In the data rows, zero lies at 4.5, halfway between 4 and 5.
Here are some numbered points:
array([4., 4., 4., 4., 6., 6., 6., 3., 5., 4., 5., 5., 7., 4., 4., 4., 6.,
       7., 6., 2., 4., 6., 6., 5.]) 0
array([4., 3., 6., 8., 4., 6., 6., 6., 3., 1., 2., 6., 8., 7., 5., 3., 6.,
       7., 2., 3., 4., 3., 7., 7.]) 1
array([3., 4., 6., 6., 4., 5., 5., 5., 3., 2., 1., 3., 5., 6., 5., 6., 5.,
       5., 3., 4., 5., 2., 4., 6.]) 2
array([2., 5., 7., 5., 4., 6., 7., 4., 4., 3., 2., 5., 4., 6., 4., 4., 6.,
       6., 3., 4., 4., 6., 7., 3.]) 3
array([3., 5., 7., 5., 3., 3., 4., 4., 6., 3., 0., 3., 2., 6., 6., 6., 4.,
       6., 5., 3., 3., 5., 5., 8.]) 4
array([3., 3., 6., 4., 4., 2., 4., 6., 3., 4., 1., 4., 7., 6., 5., 6., 7.,
       5., 2., 3., 4., 4., 7., 7.]) 5
array([5., 5., 6., 7., 4., 6., 5., 5., 4., 4., 2., 3., 6., 8., 5., 4., 6.,
       6., 4., 2., 6., 5., 6., 4.]) 6
array([0., 6., 4., 6., 3., 2., 6., 8., 4., 5., 4., 5., 7., 6., 6., 4., 7.,
       8., 2., 7., 5., 0., 3., 8.]) 7
array([6., 5., 5., 6., 2., 3., 5., 3., 8., 5., 3., 2., 2., 3., 4., 5., 5.,
       4., 7., 4., 5., 7., 5., 5.]) 8
array([5., 5., 5., 7., 3., 5., 5., 2., 5., 4., 0., 4., 4., 4., 2., 3., 7.,
       4., 5., 2., 5., 6., 8., 5.]) 9
array([3., 5., 5., 4., 4., 5., 6., 3., 6., 2., 0., 6., 4., 7., 3., 4., 7.,
       4., 6., 2., 4., 6., 5., 6.]) 10
array([2., 6., 6., 5., 1., 3., 7., 5., 5., 5., 2., 1., 3., 6., 5., 5., 7.,
       5., 2., 5., 5., 2., 3., 7.]) 11
array([2., 4., 2., 7., 4., 3., 4., 5., 3., 3., 7., 5., 7., 5., 5., 5., 6.,
       6., 5., 6., 5., 2., 3., 5.]) 12
array([5., 2., 7., 6., 3., 6., 6., 4., 6., 3., 0., 4., 3., 5., 4., 3., 5.,
       5., 7., 2., 4., 6., 6., 6.]) 13
array([4., 4., 7., 4., 4., 6., 3., 6., 7., 7., 4., 6., 3., 2., 5., 4., 6.,
       3., 5., 3., 7., 4., 5., 6.]) 14
array([0., 5., 5., 5., 2., 3., 4., 4., 7., 3., 5., 6., 8., 9., 5., 4., 9.,
       7., 3., 6., 4., 0., 3., 8.]) 15
Which point above is nearest to each new point by angle, seen from the average point of the numbered points? Its number follows each.
array([3., 6., 6., 4., 5., 4., 4., 6., 4., 3., 2., 6., 5., 3., 3., 4., 5.,
       3., 5., 2., 7., 7., 4., 5.]) 14
array([4., 5., 3., 7., 5., 6., 5., 5., 4., 1., 2., 7., 5., 7., 3., 7., 7.,
       6., 3., 4., 5., 2., 5., 6.]) 1
array([1., 5., 5., 7., 3., 4., 7., 5., 7., 3., 3., 6., 6., 8., 5., 3., 7.,
       5., 5., 3., 6., 4., 4., 7.]) 15
array([3., 3., 7., 5., 5., 4., 7., 3., 4., 5., 1., 4., 5., 6., 3., 5., 7.,
       4., 4., 3., 4., 3., 4., 7.]) 10
array([1., 6., 5., 6., 2., 1., 6., 6., 2., 4., 3., 4., 8., 9., 9., 4., 4.,
       5., 1., 6., 3., 0., 4., 9.]) 7
array([2., 5., 6., 8., 5., 4., 7., 4., 3., 6., 1., 5., 4., 5., 5., 5., 7.,
       4., 6., 3., 5., 5., 6., 8.]) 9
array([5., 3., 3., 6., 4., 5., 2., 6., 8., 5., 3., 7., 6., 6., 4., 6., 5.,
       5., 6., 3., 4., 4., 6., 5.]) 14
array([4., 4., 6., 6., 4., 6., 5., 6., 6., 5., 2., 4., 4., 7., 5., 3., 8.,
       4., 6., 2., 7., 8., 4., 5.]) 6
array([1., 5., 6., 4., 4., 2., 6., 3., 4., 2., 2., 6., 7., 8., 7., 5., 5.,
       7., 5., 5., 4., 0., 4., 6.]) 15
array([6., 6., 6., 5., 5., 3., 5., 5., 5., 4., 3., 4., 3., 4., 3., 5., 6.,
       4., 5., 3., 3., 6., 4., 4.]) 8
array([3., 2., 3., 7., 6., 4., 3., 5., 7., 4., 2., 5., 6., 4., 3., 6., 5.,
       6., 5., 3., 3., 7., 7., 6.]) 0
array([3., 4., 5., 4., 5., 6., 4., 5., 3., 3., 4., 6., 7., 5., 7., 4., 6.,
       6., 3., 4., 3., 0., 2., 6.]) 12
array([4., 3., 4., 7., 4., 3., 3., 6., 7., 4., 1., 5., 2., 4., 2., 3., 5.,
       5., 7., 4., 6., 7., 7., 6.]) 8
array([3., 5., 5., 6., 4., 4., 4., 4., 7., 4., 3., 3., 4., 7., 3., 6., 6.,
       5., 6., 1., 4., 5., 5., 5.]) 8
array([4., 4., 4., 5., 7., 4., 6., 3., 5., 2., 2., 5., 7., 5., 6., 2., 7.,
       5., 5., 4., 5., 5., 5., 7.]) 0
array([5., 3., 5., 4., 7., 6., 5., 2., 7., 3., 5., 5., 5., 5., 3., 3., 8.,
       4., 7., 2., 4., 4., 4., 3.]) 0
array([5., 5., 6., 8., 5., 6., 4., 5., 5., 3., 3., 6., 4., 5., 5., 3., 4.,
       3., 5., 2., 6., 5., 4., 7.]) 14
array([2., 6., 4., 7., 3., 2., 7., 4., 3., 4., 1., 5., 7., 7., 5., 4., 6.,
       4., 4., 3., 4., 3., 5., 7.]) 7
array([3., 3., 7., 7., 5., 5., 6., 2., 4., 4., 2., 5., 5., 4., 4., 5., 4.,
       3., 4., 1., 5., 6., 6., 4.]) 9
array([1., 6., 3., 3., 2., 4., 6., 8., 5., 3., 3., 2., 6., 5., 4., 4., 5.,
       7., 3., 7., 6., 3., 5., 8.]) 7
array([4., 5., 7., 5., 2., 3., 5., 3., 6., 4., 1., 3., 2., 5., 2., 5., 6.,
       3., 7., 0., 7., 9., 8., 6.]) 9
array([1., 6., 7., 5., 3., 5., 6., 3., 5., 6., 3., 5., 7., 8., 4., 2., 8.,
       6., 5., 3., 5., 4., 6., 8.]) 15
array([1., 7., 6., 4., 4., 2., 5., 5., 3., 2., 3., 7., 6., 8., 4., 6., 7.,
       5., 4., 3., 5., 3., 6., 6.]) 15
array([2., 5., 3., 4., 5., 3., 6., 3., 9., 3., 4., 7., 7., 5., 3., 4., 9.,
       5., 4., 6., 6., 2., 4., 6.]) 15
array([4., 4., 5., 5., 7., 7., 3., 2., 4., 3., 5., 8., 5., 2., 4., 5., 5.,
       5., 6., 4., 4., 6., 5., 4.]) 0
array([3., 5., 6., 7., 4., 3., 6., 3., 3., 5., 0., 6., 5., 5., 2., 4., 7.,
       3., 5., 4., 5., 5., 6., 6.]) 9
array([4., 4., 3., 8., 5., 6., 4., 2., 4., 4., 3., 6., 5., 4., 4., 6., 4.,
       6., 7., 1., 6., 9., 5., 3.]) 0
